In the data rows, the value 500 means zero.
Here is a table of points, one per row:
[550 481 390 469 610 577 438 355 480 480 287 515 527 248 460 453 465 499 490
 429 358 550 531 550 478 421 499 674 619 526 396 589 610 406 517 549 416 468
 446 418 594 346 345 438 543 601 447 469]
[683 483 572 554 593 481 466 552 649 527 497 508 481 426 540 614 571 588 291
 497 519 636 675 506 671 520 367 503 380 545 418 514 488 528 501 528 515 537
 624 472 508 422 490 612 496 344 594 279]
[416 479 600 418 341 525 444 475 535 345 250 513 516 475 506 706 525 319 469
 504 639 552 521 483 557 491 530 514 568 567 503 361 661 587 535 445 601 363
 616 624 428 591 510 463 573 557 610 494]
[386 490 471 379 512 556 489 443 388 514 482 548 322 499 573 494 516 435 407
 523 486 448 430 582 541 463 530 469 609 622 665 698 329 465 603 361 472 587
 716 478 432 480 681 588 555 475 360 396]
[543 592 408 662 305 463 527 572 412 587 410 605 353 463 415 397 721 503 417
 569 454 507 449 546 479 630 506 589 517 357 427 445 488 447 588 499 559 542
 510 483 271 488 466 602 543 582 610 555]
[364 505 481 482 322 528 511 746 530 613 499 519 646 554 441 408 381 421 482
 505 492 510 449 470 428 460 430 425 564 424 582 674 571 694 489 676 551 501
 642 413 617 387 389 519 423 436 601 408]
[460 366 590 400 512 531 552 457 687 438 440 523 552 691 426 535 521 514 628
 439 424 492 539 631 591 490 492 447 654 505 319 518 453 448 470 613 471 699
 591 369 398 595 495 475 512 525 524 582]
[619 442 557 652 457 331 416 520 446 521 404 439 435 519 531 355 416 339 572
 461 441 434 547 374 402 362 548 370 530 656 422 397 393 397 359 548 405 520
 541 664 536 430 504 592 439 442 544 544]
[501 436 525 510 609 600 393 545 518 424 590 433 529 538 443 479 537 500 540
 490 509 442 479 434 599 557 484 381 573 575 541 538 587 367 693 718 350 354
 421 579 321 409 592 603 471 435 543 519]
[694 631 553 397 632 408 623 457 421 602 411 363 579 714 474 405 473 522 348
 510 391 449 430 584 520 496 472 463 547 570 426 391 595 653 569 415 551 460
 495 502 478 482 575 416 523 522 529 570]
[474 514 553 514 480 500 503 439 500 406 526 436 412 525 476 468 652 477 541
 428 335 525 578 653 529 504 488 623 612 471 713 439 287 732 520 475 526 355
 394 652 598 533 373 533 470 369 553 492]
[530 536 531 444 522 407 481 654 332 559 422 528 405 441 511 680 437 601 571
 470 343 583 364 412 560 559 560 477 341 652 580 445 455 578 551 701 449 500
 460 439 453 650 469 362 570 566 508 459]
[457 488 633 537 538 684 373 615 416 402 528 464 494 432 638 445 625 508 400
 374 590 291 530 524 415 475 462 559 485 607 497 396 536 571 533 582 676 724
 415 436 562 511 500 424 470 415 429 565]
[566 442 501 471 544 641 473 409 563 642 535 641 382 607 651 502 523 426 484
 705 425 572 535 444 434 474 444 634 609 425 501 479 573 446 312 692 566 458
 491 602 527 562 546 399 632 439 423 490]
[523 328 577 550 445 526 570 495 474 605 454 600 496 572 683 564 536 688 504
 344 515 453 561 429 466 624 403 390 619 539 625 614 560 489 435 354 461 378
 481 485 496 434 390 565 534 623 523 663]
[751 400 456 381 412 528 513 487 609 427 625 536 411 445 610 351 441 485 594
 584 533 638 415 501 558 438 618 594 442 584 615 450 631 538 606 475 604 479
 600 353 461 482 444 588 336 502 492 663]
[363 552 725 392 628 409 646 535 515 498 704 396 424 430 346 493 499 439 383
 516 534 580 456 396 458 608 540 501 539 499 500 552 520 421 457 550 530 467
 572 571 520 368 421 520 600 608 395 587]
[543 453 435 513 638 602 620 649 452 431 406 478 529 499 477 480 341 455 613
 528 465 435 517 260 453 634 540 623 450 400 433 524 478 603 510 326 500 487
 488 507 272 500 425 517 550 339 350 390]
[436 477 576 479 376 412 529 391 496 604 522 398 693 400 610 395 365 572 507
 502 525 526 338 575 534 668 399 580 549 476 609 386 556 328 568 462 454 644
 459 626 469 624 494 492 532 353 570 386]
[575 478 595 484 453 444 441 502 562 614 502 607 580 418 501 427 486 440 561
 410 570 395 579 633 527 531 636 439 317 362 500 463 370 466 636 469 500 419
 608 523 548 412 476 270 704 400 409 547]
[442 459 550 566 595 508 381 392 416 466 447 584 386 653 358 442 281 535 470
 388 715 696 476 479 550 475 370 593 371 485 493 582 460 555 561 473 493 606
 392 554 504 523 443 514 514 433 575 641]
[439 573 587 575 385 455 461 436 562 372 535 361 398 581 576 630 449 642 492
 539 346 372 468 516 485 559 566 633 379 469 396 541 570 383 419 421 495 530
 661 533 518 509 326 488 364 466 470 469]
[378 423 444 564 630 575 532 641 551 469 452 533 554 543 451 477 493 555 364
 493 357 587 493 513 450 287 415 340 393 375 646 274 554 326 586 397 474 491
 615 510 584 617 442 559 515 594 363 523]
[385 492 454 402 567 407 554 547 421 348 618 531 490 474 646 368 529 518 509
 480 507 429 469 571 660 373 483 569 328 343 407 512 565 642 348 571 379 481
 532 589 424 456 531 605 628 637 583 502]
[457 554 424 659 729 382 540 484 624 624 562 639 579 514 526 528 626 368 580
 568 587 450 436 623 501 496 522 503 443 675 542 536 555 558 497 412 560 593
 461 607 337 502 316 400 370 602 507 385]
[351 511 619 519 471 391 458 477 526 532 492 511 489 377 555 502 457 582 548
 462 533 664 542 545 405 353 511 443 626 480 448 399 469 530 377 480 570 394
 378 284 255 435 609 500 429 401 374 482]
[510 626 472 389 517 486 577 699 404 549 538 489 629 502 557 527 552 470 452
 606 676 515 611 437 550 362 570 667 672 529 438 456 359 329 522 463 358 486
 468 397 557 609 356 533 468 478 585 566]
[555 459 533 396 513 382 381 374 517 419 513 579 600 657 421 512 592 632 474
 457 535 479 444 372 335 431 728 494 554 440 554 558 482 542 523 523 524 557
 440 481 550 503 419 644 650 533 488 301]
[567 655 460 551 508 622 548 509 535 428 505 603 457 414 531 624 403 599 478
 595 584 582 448 583 515 575 621 322 710 435 509 422 525 624 422 544 286 675
 488 598 588 402 509 491 459 514 391 556]
[481 367 489 489 460 351 532 489 466 336 415 606 714 415 479 468 675 550 474
 611 436 602 507 375 499 562 411 550 448 555 440 606 417 538 494 505 525 541
 520 614 573 485 671 430 382 431 365 656]
[511 511 439 328 346 653 447 381 423 515 652 462 472 422 476 487 583 472 543
 526 434 558 563 372 456 426 378 258 461 531 406 450 529 538 514 320 470 636
 432 565 405 455 398 316 546 493 681 447]
[534 555 469 640 427 526 460 517 600 569 572 266 557 580 522 642 568 489 584
 436 543 590 539 428 348 395 476 702 411 437 658 507 490 550 573 495 369 619
 515 529 389 392 683 401 544 645 544 506]
[508 446 535 550 556 411 585 431 595 450 492 492 377 378 446 428 582 456 493
 671 581 369 483 514 303 505 401 438 482 493 487 573 587 605 564 502 217 440
 516 316 609 708 537 485 525 422 530 508]
[411 396 404 421 465 539 720 460 590 529 307 348 408 509 494 456 603 481 569
 524 590 525 517 465 574 591 615 446 359 547 604 399 444 455 336 534 542 605
 343 400 619 383 533 574 532 468 504 470]
[532 405 451 387 431 417 543 547 631 488 535 689 458 475 375 618 271 563 438
 610 478 265 607 460 529 460 412 596 519 531 557 368 412 518 538 484 537 523
 353 532 462 410 607 484 437 615 597 511]
[655 662 375 477 357 352 512 590 557 390 581 405 488 513 498 568 469 380 523
 378 524 494 555 543 550 527 344 414 541 490 506 669 568 429 466 523 587 558
 342 496 509 624 459 603 676 530 237 513]
[529 401 431 551 361 660 473 379 495 617 492 296 573 480 453 514 455 596 364
 646 608 433 441 589 554 381 527 457 379 535 407 574 363 592 492 575 538 402
 464 613 385 596 383 519 478 612 396 525]
[545 414 520 610 527 539 517 492 431 616 603 512 524 409 284 560 509 412 381
 347 405 459 498 493 615 440 730 517 551 386 588 625 655 463 332 453 515 575
 468 513 492 654 612 476 412 401 569 590]
[533 704 533 484 553 525 564 406 596 465 384 545 439 422 549 381 507 583 524
 319 561 431 433 314 557 399 436 429 557 347 542 586 374 405 475 589 613 457
 554 545 499 602 587 371 312 602 546 433]
[473 607 425 602 611 462 578 316 308 514 512 475 611 462 478 617 452 540 699
 652 502 444 623 505 521 458 458 394 518 481 589 498 539 480 542 626 682 523
 660 410 566 461 497 653 586 446 553 568]
[410 466 336 356 496 410 439 483 411 738 503 474 403 560 504 629 572 515 587
 347 553 439 492 497 491 506 471 536 516 391 356 394 613 575 627 497 457 452
 533 572 628 463 552 558 316 384 373 506]
[571 395 673 456 579 497 270 506 386 524 426 422 528 535 605 534 504 325 516
 655 508 489 518 560 571 636 491 400 456 255 544 534 449 438 489 441 522 477
 354 390 607 455 525 477 300 686 511 472]
[399 419 227 530 660 377 394 588 586 412 555 369 448 495 629 508 395 558 376
 505 472 542 485 521 402 598 599 408 607 473 451 596 433 464 507 505 628 446
 510 486 530 539 521 375 568 448 682 591]
[502 374 571 716 445 538 539 604 451 515 637 442 434 469 440 399 463 591 686
 539 527 555 478 510 622 466 500 577 652 592 310 483 518 566 597 391 581 470
 514 533 700 547 620 474 602 693 483 300]
[511 620 433 383 568 592 317 548 485 508 527 508 579 458 359 384 500 563 594
 427 550 497 603 552 407 742 455 561 433 617 522 420 477 511 288 465 479 443
 699 515 480 622 563 562 480 642 500 473]
[471 649 592 430 474 591 514 672 526 489 395 530 479 577 470 491 540 627 633
 602 467 542 528 655 363 392 560 473 374 534 478 696 573 370 512 410 530 405
 376 611 563 486 597 534 483 372 579 555]
[541 559 454 510 532 592 443 497 554 487 546 554 556 493 450 617 580 410 536
 439 496 413 108 511 515 469 389 532 477 533 444 431 394 439 387 406 516 367
 469 355 598 382 558 583 575 398 534 569]
[362 665 413 663 419 501 423 412 551 490 539 532 525 645 501 359 497 469 418
 567 431 464 614 364 735 550 552 530 443 617 568 485 588 523 492 460 386 432
 452 324 546 458 508 375 527 478 389 490]
[419 614 509 552 459 606 605 368 543 567 594 617 568 466 613 530 401 363 427
 410 366 568 555 491 363 639 587 500 355 543 308 485 425 547 630 498 531 509
 410 490 532 590 563 682 461 604 543 500]
[582 444 447 555 431 502 687 456 274 335 575 577 515 626 442 550 462 428 465
 414 577 529 544 653 376 546 474 463 461 517 532 465 471 341 440 599 474 367
 514 439 498 426 489 356 386 438 534 335]
Along one direction, these points spread out more than along any other. Take the direction at right angles to it along which they spread out most. Go by this last direction. How many in every 100 of the points above lie lower along it than each point below? Answers are rounded to whole numbers. More than half of the points above lie lower than the first one.
[619 442 557 652 457 331 416 520 446 521 404 439 435 519 531 355 416 339 572
 461 441 434 547 374 402 362 548 370 530 656 422 397 393 397 359 548 405 520
 541 664 536 430 504 592 439 442 544 544] 10
[694 631 553 397 632 408 623 457 421 602 411 363 579 714 474 405 473 522 348
 510 391 449 430 584 520 496 472 463 547 570 426 391 595 653 569 415 551 460
 495 502 478 482 575 416 523 522 529 570] 42
[351 511 619 519 471 391 458 477 526 532 492 511 489 377 555 502 457 582 548
 462 533 664 542 545 405 353 511 443 626 480 448 399 469 530 377 480 570 394
 378 284 255 435 609 500 429 401 374 482] 12
[362 665 413 663 419 501 423 412 551 490 539 532 525 645 501 359 497 469 418
 567 431 464 614 364 735 550 552 530 443 617 568 485 588 523 492 460 386 432
 452 324 546 458 508 375 527 478 389 490] 90
[501 436 525 510 609 600 393 545 518 424 590 433 529 538 443 479 537 500 540
 490 509 442 479 434 599 557 484 381 573 575 541 538 587 367 693 718 350 354
 421 579 321 409 592 603 471 435 543 519] 52
[582 444 447 555 431 502 687 456 274 335 575 577 515 626 442 550 462 428 465
 414 577 529 544 653 376 546 474 463 461 517 532 465 471 341 440 599 474 367
 514 439 498 426 489 356 386 438 534 335] 26
[541 559 454 510 532 592 443 497 554 487 546 554 556 493 450 617 580 410 536
 439 496 413 108 511 515 469 389 532 477 533 444 431 394 439 387 406 516 367
 469 355 598 382 558 583 575 398 534 569] 36
[442 459 550 566 595 508 381 392 416 466 447 584 386 653 358 442 281 535 470
 388 715 696 476 479 550 475 370 593 371 485 493 582 460 555 561 473 493 606
 392 554 504 523 443 514 514 433 575 641] 30
[543 453 435 513 638 602 620 649 452 431 406 478 529 499 477 480 341 455 613
 528 465 435 517 260 453 634 540 623 450 400 433 524 478 603 510 326 500 487
 488 507 272 500 425 517 550 339 350 390] 92
[543 592 408 662 305 463 527 572 412 587 410 605 353 463 415 397 721 503 417
 569 454 507 449 546 479 630 506 589 517 357 427 445 488 447 588 499 559 542
 510 483 271 488 466 602 543 582 610 555] 58
[481 367 489 489 460 351 532 489 466 336 415 606 714 415 479 468 675 550 474
 611 436 602 507 375 499 562 411 550 448 555 440 606 417 538 494 505 525 541
 520 614 573 485 671 430 382 431 365 656] 32
[655 662 375 477 357 352 512 590 557 390 581 405 488 513 498 568 469 380 523
 378 524 494 555 543 550 527 344 414 541 490 506 669 568 429 466 523 587 558
 342 496 509 624 459 603 676 530 237 513] 96
[419 614 509 552 459 606 605 368 543 567 594 617 568 466 613 530 401 363 427
 410 366 568 555 491 363 639 587 500 355 543 308 485 425 547 630 498 531 509
 410 490 532 590 563 682 461 604 543 500] 64
